What is the hidden score of each row? Scores go from 0 to 16, and 8 is about the middle.
  -0.8  0.2  -0.7  -0.9  0.4  -0.8  -0.8  -0.8  -0.8  -0.8  -0.8  2.5: 10
  1.0  1.9  1.9  -0.2  -0.8  -0.8  -0.8  1.9  0.1  1.4  -0.8  -0.8: 11
  -0.8  -0.8  -0.7  1.2  -0.5  -0.8  -0.8  1.4  -0.7  -0.8  -0.6  -0.6: 0
  0.6  1.0  -0.7  -0.9  -0.8  0.1  1.6  -0.8  -0.8  0.5  -0.8  -0.8: 8
  -0.8  -0.6  -0.7  -0.9  -0.1  -0.5  0.1  -0.8  -0.8  -0.8  -0.8  2.0: 8
  0.7  -0.8  -0.1  -0.9  0.4  0.3  -0.8  -0.8  1.0  -0.8  1.5  -0.5: 11
  -0.6  -0.8  2.9  0.1  2.7  0.3  -0.8  0.2  3.3  -0.8  0.7  -0.8: 10
  -0.8  -0.8  1.0  -0.9  2.3  1.9  -0.8  -0.8  0.3  -0.8  2.4  -0.8: 11
  0.4  -0.8  2.3  -0.9  0.2  2.7  -0.8  -0.8  0.1  -0.8  1.6  -0.8: 13
  0.3  -0.8  2.0  0.7  -0.1  0.6  -0.8  1.5  1.6  0.0  2.1  -0.8: 10
  1.5  1.3  0.7  -0.9  -0.8  -0.8  0.3  -0.6  -0.8  -0.5  -0.8  -0.8: 9
  -0.8  2.5  -0.7  -0.9  -0.8  0.7  1.6  -0.8  -0.8  -0.4  -0.8  -0.8: 8
  0.7  1.0  -0.7  -0.9  -0.8  0.0  1.6  -0.8  -0.8  0.4  -0.8  -0.8: 8
  0.0  1.0  -0.7  -0.9  -0.8  0.1  1.6  -0.8  -0.8  0.4  -0.8  -0.4: 8
  -0.8  -0.8  -0.7  -0.9  -0.3  -0.4  -0.2  -0.8  -0.8  -0.8  -0.8  1.4: 6
  -0.8  -0.8  -0.7  -0.9  -0.3  -0.6  -0.4  -0.8  -0.8  -0.8  -0.8  1.1: 5
  -0.8  0.1  -0.7  -0.9  0.3  -0.8  -0.8  -0.8  -0.8  -0.8  -0.8  2.6: 10
  -0.8  -0.8  -0.7  -0.9  -0.3  -0.5  -0.3  -0.8  -0.8  -0.8  -0.8  1.2: 6
  -0.8  -0.2  -0.7  1.2  0.2  -0.8  -0.8  0.8  -0.8  -0.6  -0.8  1.4: 0
  -0.8  -0.7  0.9  0.4  1.0  -0.8  -0.8  -0.1  0.2  -0.8  -0.8  1.9: 6
  -0.8  -0.8  0.8  0.5  0.9  -0.8  -0.8  -0.1  0.3  -0.8  -0.8  1.4: 5
  -0.8  0.2  0.4  -0.1  0.0  -0.8  -0.8  1.6  0.3  -0.8  -0.3  0.0: 3
  -0.8  -0.6  -0.7  1.1  1.2  -0.8  -0.8  -0.3  0.9  0.0  1.1  0.6: 6
  -0.7  -0.8  -0.7  -0.9  0.7  1.2  -0.2  -0.8  -0.4  -0.8  0.9  0.7: 9
  -0.8  -0.8  -0.7  -0.9  0.7  1.2  -0.2  -0.8  -0.4  -0.8  0.8  1.3: 10
  -0.8  -0.8  1.0  -0.9  2.0  2.1  -0.8  -0.8  0.4  -0.8  2.3  -0.8: 11
  -0.4  -0.8  1.9  0.6  -0.1  0.6  -0.8  1.3  1.6  -0.1  2.2  -0.8: 10
  1.0  0.0  -0.7  0.6  -0.8  -0.2  1.2  0.6  0.9  2.1  0.8  -0.8: 10
  1.1  0.4  -0.7  0.4  -0.8  -0.3  1.6  0.9  0.9  2.0  0.8  -0.8: 10
  0.3  0.5  -0.7  0.7  -0.8  -0.8  1.0  1.7  -0.8  1.5  -0.8  -0.8: 1
  0.0  0.9  -0.7  -0.9  -0.8  0.2  1.6  -0.8  -0.8  0.4  -0.8  -0.2: 9
  0.1  0.9  -0.7  -0.9  -0.8  0.2  1.4  -0.8  -0.8  0.5  -0.8  -0.1: 9
  0.5  0.3  -0.7  0.7  -0.8  -0.8  1.0  1.8  -0.8  1.6  -0.8  -0.8: 1
  -0.8  -0.8  -0.7  -0.9  -0.3  -0.5  -0.5  -0.8  -0.8  -0.8  -0.8  1.2: 6
  -0.1  -0.8  -0.3  -0.9  0.4  -0.3  -0.4  -0.8  -0.8  -0.8  -0.8  1.4: 7
  -0.8  -0.3  -0.7  1.2  0.0  -0.8  -0.8  0.6  -0.8  -0.5  -0.8  1.6: 1
  -0.8  -0.8  -0.7  0.9  -0.4  -0.8  -0.7  1.4  -0.8  -0.8  -0.6  -0.5: 0
  0.5  0.5  -0.7  0.6  -0.8  -0.8  1.2  1.9  -0.8  1.5  -0.8  -0.8: 2
  -0.8  -0.8  -0.7  1.2  -0.6  -0.8  -0.8  1.3  -0.8  -0.8  -0.6  0.4: 0
  -0.8  0.2  -0.7  0.9  0.2  -0.8  -0.8  0.9  -0.8  -0.8  -0.8  2.2: 2
  -0.8  -0.7  -0.7  1.2  1.2  -0.8  -0.8  -0.4  0.9  0.0  1.1  0.9: 6
  2.5  1.1  1.4  -0.9  -0.8  1.0  0.5  -0.8  0.7  0.1  0.8  -0.8: 16
  0.3  -0.8  -0.2  -0.9  0.4  0.4  -0.8  -0.8  1.0  -0.8  1.5  0.2: 12
  -0.8  -0.8  1.5  -0.9  0.5  2.7  -0.8  -0.8  -0.2  -0.8  2.0  -0.8: 11
  -0.1  -0.8  2.4  -0.9  0.1  2.8  -0.8  -0.8  0.1  -0.8  1.6  -0.8: 13
  0.1  -0.8  2.4  -0.9  0.2  2.7  -0.8  -0.8  0.0  -0.8  1.7  -0.8: 13
  0.0  -0.8  2.0  0.6  -0.1  0.5  -0.8  1.4  1.7  -0.1  2.3  -0.8: 10
  0.8  0.5  -0.7  0.7  -0.8  -0.8  1.2  1.9  -0.8  1.6  -0.8  -0.8: 2
  0.2  1.0  -0.7  -0.9  -0.8  0.0  1.6  -0.8  -0.8  0.5  -0.8  -0.6: 8
  0.2  0.8  -0.7  -0.9  -0.8  0.2  1.6  -0.8  -0.8  0.4  -0.8  -0.5: 8
  -0.7  2.8  -0.7  -0.9  -0.8  0.7  1.8  -0.8  -0.8  -0.4  -0.8  -0.8: 9
  -0.4  -0.8  -0.3  -0.9  0.5  -0.4  0.0  -0.8  -0.8  -0.8  -0.8  1.9: 8
  -0.8  -0.8  1.2  -0.9  1.1  -0.8  -0.8  -0.8  -0.8  -0.8  -0.8  2.4: 10
  -0.8  -0.8  0.8  0.3  0.9  -0.8  -0.8  0.0  0.2  -0.8  -0.8  2.4: 7
  -0.8  -0.8  0.9  0.4  0.8  -0.8  -0.8  -0.1  0.3  -0.8  -0.8  1.7: 6
  -0.8  -0.4  0.5  0.2  -0.1  -0.8  -0.8  1.7  0.4  -0.8  -0.2  0.1: 2
  -0.8  -0.8  -0.7  1.3  1.2  -0.8  -0.8  -0.3  0.9  0.0  1.1  0.8: 5
  -0.8  -0.8  -0.7  -0.9  0.6  1.2  -0.2  -0.8  -0.3  -0.8  0.8  0.9: 9
  -0.8  -0.8  -0.7  -0.9  0.7  1.1  -0.3  -0.8  -0.3  -0.8  0.8  0.9: 9
  -0.8  -0.8  0.9  -0.9  2.1  2.2  -0.8  -0.8  0.3  -0.8  2.3  -0.8: 11
  2.9  -0.1  0.8  -0.5  -0.8  -0.8  -0.5  1.6  2.4  1.4  1.4  -0.8: 16
  0.9  0.2  -0.7  0.6  -0.8  -0.2  1.4  0.8  0.9  2.0  0.7  -0.8: 9
  1.3  0.3  -0.7  0.4  -0.8  -0.3  1.6  0.7  0.9  2.0  0.7  -0.8: 10
  -0.1  1.0  -0.7  -0.9  -0.8  0.2  1.6  -0.8  -0.8  0.4  -0.8  -0.1: 9
  2.9  0.6  1.2  -0.9  -0.8  1.0  0.0  -0.8  0.7  0.2  0.8  -0.8: 16
  2.3  0.7  1.2  -0.9  -0.8  1.0  0.1  -0.8  0.7  0.2  0.9  -0.8: 16
  -0.8  -0.1  -0.7  -0.9  -0.8  2.1  -0.5  -0.8  -0.7  -0.8  0.5  0.9: 10
  -0.3  -0.8  2.2  -0.9  0.1  2.0  -0.3  -0.8  -0.8  -0.8  -0.8  -0.8: 6
  -0.8  -0.8  0.3  1.5  1.9  -0.8  -0.8  0.4  -0.1  -0.8  -0.8  -0.8: 0
  -0.8  -0.8  -0.7  2.2  -0.8  -0.3  -0.7  1.6  -0.8  0.3  -0.4  -0.8: 0
  0.4  0.4  -0.7  0.8  -0.8  -0.8  1.1  1.8  -0.8  1.5  -0.8  -0.8: 1
  0.5  0.5  -0.7  0.7  -0.8  -0.8  1.1  1.8  -0.8  1.5  -0.8  -0.8: 1
  0.7  0.7  -0.7  -0.9  -0.8  0.1  1.5  -0.8  -0.8  0.5  -0.8  -0.8: 8
  0.8  0.7  -0.7  -0.9  -0.8  0.1  1.4  -0.8  -0.8  0.5  -0.8  -0.8: 8
  -0.8  -0.4  1.3  -0.9  1.3  -0.8  -0.8  -0.8  -0.8  -0.8  -0.8  2.5: 11
  -0.8  -0.8  0.9  0.3  0.9  -0.8  -0.8  0.0  0.2  -0.8  -0.8  1.6: 6
  -0.8  -0.8  0.8  0.6  0.8  -0.8  -0.8  -0.2  0.3  -0.8  -0.8  1.4: 5
  -0.8  -0.2  -0.7  1.2  0.2  -0.8  -0.8  0.8  -0.8  -0.6  -0.8  1.3: 0
  -0.8  -0.8  -0.7  1.2  1.1  -0.8  -0.8  -0.4  1.0  0.1  1.1  0.9: 6
  -0.8  -0.6  -0.7  1.2  1.2  -0.8  -0.8  -0.2  0.9  0.0  1.1  0.8: 6
  0.8  -0.8  -0.2  -0.9  0.5  0.3  -0.8  -0.8  1.0  -0.8  1.5  -0.3: 11
  2.0  0.8  1.0  -0.9  -0.8  -0.8  0.1  1.8  2.2  1.0  1.4  -0.8: 16
  1.0  0.1  -0.7  0.7  -0.8  -0.3  1.3  0.6  1.0  2.0  0.7  -0.8: 9
  1.3  0.0  -0.7  0.6  -0.8  -0.3  1.2  0.8  1.0  2.1  0.8  -0.8: 10
  0.2  0.7  -0.7  0.6  -0.8  -0.8  1.2  1.9  -0.8  1.3  -0.8  -0.8: 1
  0.5  0.5  -0.7  0.7  -0.8  -0.8  1.1  1.9  -0.8  1.5  -0.8  -0.8: 1
  1.1  0.3  -0.7  0.9  -0.8  -0.8  1.0  1.9  -0.8  1.6  -0.8  -0.8: 1
  0.3  0.9  -0.7  -0.9  -0.8  0.2  1.4  -0.8  -0.8  0.5  -0.8  -0.3: 9
  0.2  1.4  -0.7  -0.9  -0.8  0.1  2.0  -0.8  -0.8  0.3  -0.8  -0.4: 9
  -0.8  -0.5  0.1  -0.9  -0.8  0.3  -0.5  -0.8  -0.8  -0.8  -0.8  0.2: 6
  0.3  -0.8  -0.7  0.1  0.2  -0.8  -0.7  0.7  0.6  -0.8  -0.8  0.0: 1
  -0.8  -0.8  0.9  0.4  1.0  -0.8  -0.8  0.0  0.2  -0.8  -0.8  1.3: 5
  -0.8  -0.2  -0.7  1.2  0.1  -0.8  -0.8  0.9  -0.8  -0.6  -0.8  1.3: 0
  -0.3  1.3  -0.1  1.2  -0.8  -0.8  -0.7  1.0  -0.8  2.3  -0.8  -0.8: 4
  -0.8  -0.8  -0.7  -0.9  0.6  1.3  0.1  -0.8  -0.4  -0.8  0.9  1.5: 10
  0.6  -0.8  -0.3  -0.9  0.5  0.3  -0.8  -0.8  1.0  -0.8  1.6  -0.3: 11
  2.9  1.0  1.3  -0.9  -0.8  0.8  0.5  -0.8  0.7  0.1  0.8  -0.8: 16
  -0.8  -0.8  -0.7  -0.3  2.3  2.9  -0.8  -0.8  -0.8  -0.8  1.6  -0.4: 5
  -0.8  -0.8  3.4  -0.9  2.9  2.3  -0.8  -0.8  1.7  -0.8  0.2  -0.8: 12
  -0.8  -0.8  -0.1  2.2  0.0  1.5  -0.7  0.3  0.4  1.0  1.4  -0.8: 3
  1.0  0.3  -0.7  0.5  -0.8  -0.3  1.5  0.8  0.9  2.0  0.7  -0.8: 10
  1.9  1.0  0.7  -0.9  -0.8  -0.7  -0.2  -0.5  -0.8  -0.4  -0.8  -0.8: 8
  -0.1  1.2  -0.7  -0.9  -0.8  0.1  1.7  -0.8  -0.8  0.3  -0.8  0.0: 9
  0.6  1.0  -0.7  -0.9  -0.8  0.2  1.6  -0.8  -0.8  0.5  -0.8  -0.8: 8
  0.3  0.8  -0.7  -0.9  -0.8  0.1  1.5  -0.8  -0.8  0.5  -0.8  -0.6: 8
  -0.8  -0.8  -0.7  -0.2  -0.4  1.9  -0.8  -0.8  -0.8  -0.8  -0.6  -0.8: 1
  0.1  -0.8  1.8  1.5  -0.1  -0.1  -0.8  0.6  -0.4  0.0  -0.8  -0.8: 0
  -0.8  -0.8  0.8  0.3  1.1  -0.8  -0.8  0.0  0.3  -0.8  -0.8  1.3: 5
  -0.8  -0.8  -0.7  0.7  -0.4  -0.8  -0.3  1.5  -0.8  -0.8  -0.6  0.5: 0
  -0.7  1.8  -0.2  0.9  -0.8  -0.8  -0.2  1.1  -0.8  2.1  -0.8  -0.3: 6
  0.5  0.9  -0.7  -0.9  -0.8  0.1  1.5  -0.8  -0.8  0.5  -0.8  -0.5: 9
  -0.8  -0.8  -0.7  1.0  -0.6  -0.8  -0.6  1.5  -0.8  -0.8  -0.6  0.3: 0
  -0.8  -0.8  -0.7  -0.9  -0.1  -0.7  0.1  -0.8  -0.8  -0.8  -0.8  0.8: 5
